In the data rows, the value 128 means zero.
Some points, one per row:
146 104 193 182 85 150 121 131 138 195 162 102 91 87 160 62 139 96
169 112 179 140 127 116 102 138 139 158 115 110 123 73 151 122 138 130
96 197 55 93 172 135 152 146 135 63 120 120 110 125 86 170 134 163
92 200 21 49 216 123 173 154 96 53 62 130 120 96 37 211 188 146
147 96 174 153 118 130 105 142 146 170 150 140 146 143 132 110 133 128
103 183 59 77 199 111 180 131 88 79 81 109 91 99 65 185 170 144
108 198 87 91 149 86 131 157 111 115 88 167 169 165 101 155 116 119
105 139 128 151 114 106 118 129 112 130 126 140 130 120 126 120 90 112
74 172 72 94 156 86 154 113 122 122 114 161 109 112 89 145 95 118
165 157 186 116 129 102 81 159 147 121 130 109 153 119 131 121 126 177
168 103 166 94 135 144 122 146 130 136 129 130 144 150 155 154 179 149
105 183 82 116 160 148 139 139 129 72 123 110 121 128 107 152 127 138
178 75 170 126 120 162 129 115 135 117 161 84 141 149 172 115 178 152
139 147 103 113 133 112 107 138 125 86 146 147 170 153 99 161 124 156
108 135 139 163 115 117 88 150 123 144 123 151 145 123 119 124 87 100
158 103 176 164 88 139 100 130 147 170 161 125 137 139 163 99 116 95
150 149 157 182 111 160 94 142 118 115 188 58 142 100 140 99 117 134
100 152 109 133 136 101 118 128 128 138 113 149 124 111 113 124 77 116
144 132 164 147 69 137 84 125 141 148 188 129 121 105 142 108 106 87
125 123 138 133 74 133 121 105 150 175 125 166 114 128 154 119 72 84
155 83 172 132 101 127 124 107 133 153 120 119 138 145 163 94 117 139
129 108 106 119 140 151 133 112 116 122 148 120 145 162 143 146 144 131
67 158 66 118 121 127 145 134 145 119 63 199 126 170 124 160 71 66
101 149 88 159 152 143 136 123 106 99 159 92 141 133 105 139 144 138
130 144 106 68 169 100 159 148 130 99 54 144 101 105 103 166 147 152
102 128 122 165 58 107 129 119 146 157 131 150 108 154 164 87 67 70
Here are 18 more points, each followed by its number:
141 92 163 127 130 131 146 127 131 143 115 146 148 139 148 106 135 152 0
153 108 143 122 127 116 131 113 112 163 127 146 136 162 127 123 105 136 1
179 70 216 185 87 148 77 142 128 196 177 127 161 132 153 81 128 106 2
107 123 86 77 161 114 171 108 128 122 66 157 121 158 123 156 127 146 3
162 110 166 125 119 114 113 145 121 145 109 116 132 91 150 122 141 130 4
104 110 119 159 83 151 136 116 148 144 87 165 126 138 139 106 83 101 5
77 165 66 151 146 128 184 104 101 95 164 110 86 145 114 131 129 120 6
106 151 121 204 106 132 93 134 122 131 162 111 129 134 131 100 108 95 7
83 96 64 151 98 140 156 96 136 126 122 187 136 185 129 144 60 87 8
169 57 199 129 113 134 116 135 119 161 141 117 123 111 152 86 143 150 9
94 184 57 23 207 90 180 152 130 86 21 179 100 107 63 203 149 156 10
127 144 108 72 181 85 133 115 132 113 108 141 130 135 90 153 132 166 11
148 98 181 138 107 121 133 143 142 147 132 130 148 126 138 101 141 145 12
147 94 150 162 127 181 120 121 115 113 165 67 136 104 141 106 172 141 13
111 58 117 183 88 146 146 87 121 174 147 123 127 121 172 89 111 88 14
137 123 106 114 153 157 158 111 115 86 157 69 85 106 125 125 178 150 15
168 73 198 165 92 137 106 133 144 179 152 120 152 129 161 74 137 120 16
145 123 167 122 124 129 121 118 137 166 168 132 95 131 123 124 128 124 17
Which two of these numbered points are nearest to each point below, ignoring the direction in which the first points spread most? Their numbers follow each, nearest first.
101 111 131 154 85 146 137 110 145 145 102 161 116 135 148 104 90 90 > 5 14
161 91 179 151 95 119 111 124 120 164 173 120 128 136 155 88 128 120 > 16 17
123 131 136 83 177 104 131 134 126 118 120 133 121 132 88 148 142 155 > 11 17
147 126 150 97 150 108 122 151 131 128 97 128 121 85 128 139 149 135 > 4 9
113 117 117 89 147 122 150 111 120 115 81 148 129 147 123 141 144 146 > 3 0
107 115 94 131 103 128 161 124 159 128 56 189 134 166 137 133 78 107 > 5 8
98 142 112 166 64 117 131 95 144 158 131 146 96 146 170 91 67 63 > 5 8
100 88 80 140 126 133 176 107 131 148 131 149 114 135 127 110 124 103 > 14 5
77 119 43 105 148 132 190 122 139 127 88 175 117 146 104 155 135 112 > 14 5
113 155 128 113 76 97 124 112 153 123 150 131 101 95 119 118 94 101 > 17 7
Here are 18 other points, each followed by its number:
111 126 101 114 143 145 131 117 139 103 137 130 147 132 130 159 155 149 0
166 92 194 142 116 107 113 131 121 164 181 103 115 114 157 91 132 150 1
156 83 157 115 139 146 131 122 144 106 141 103 144 137 153 129 193 152 2
155 94 162 166 116 182 102 126 109 122 181 63 123 112 151 97 182 137 3
93 164 97 126 118 102 132 124 142 134 75 153 116 132 130 128 85 102 4
183 44 227 179 81 147 88 128 129 211 169 101 143 112 179 55 131 142 5
153 112 121 109 144 154 146 138 124 88 147 101 140 114 109 142 211 143 6
144 101 174 135 119 133 99 134 131 161 155 129 108 117 130 126 127 131 7
113 132 143 177 136 157 119 130 92 134 171 81 126 128 136 121 139 135 8
125 126 100 114 160 151 158 123 112 82 127 91 96 133 126 148 173 146 9
78 184 27 53 216 112 200 123 74 68 85 116 97 94 66 195 175 159 10
94 202 95 102 153 96 140 149 105 106 94 150 146 155 111 154 117 121 11
133 83 128 85 148 116 172 114 127 136 95 144 109 134 139 127 134 166 12
75 176 33 131 143 111 142 131 120 91 119 144 108 150 110 146 106 99 13
123 136 172 186 79 105 77 133 141 177 166 123 142 102 122 85 87 106 14
146 100 153 134 121 126 140 120 136 156 107 150 153 129 137 103 134 150 15
139 107 106 133 151 154 141 128 107 98 138 84 133 118 150 121 175 154 16
111 183 130 126 127 96 123 149 106 124 149 127 108 130 120 130 107 116 17
Which two of these numbered points are nearest to each point below, ignoring the direction in which the first points spread most? Their numbers follow each, nearest first.
83 175 34 107 176 125 202 106 98 54 108 125 76 155 121 174 160 136 > 9 10
62 172 77 89 154 97 156 112 114 102 87 154 80 122 95 161 75 129 > 4 17
183 66 224 217 71 169 85 115 115 145 233 30 124 85 181 43 158 133 > 3 16
188 46 243 195 63 151 79 121 140 201 189 100 165 114 187 40 136 125 > 5 15
106 133 113 191 133 146 119 130 110 119 192 74 127 116 130 110 145 139 > 8 3
111 142 75 111 161 146 144 132 132 89 101 156 145 144 90 179 155 140 > 0 15
178 77 144 114 130 155 138 117 141 124 121 121 183 163 157 132 181 155 > 2 0
73 169 61 146 147 113 146 126 106 89 134 142 92 134 104 139 112 104 > 13 17
66 187 19 90 188 99 150 101 101 80 97 147 84 166 100 178 106 108 > 13 4
167 93 186 164 78 128 132 122 142 164 120 104 147 127 164 84 120 127 > 15 5
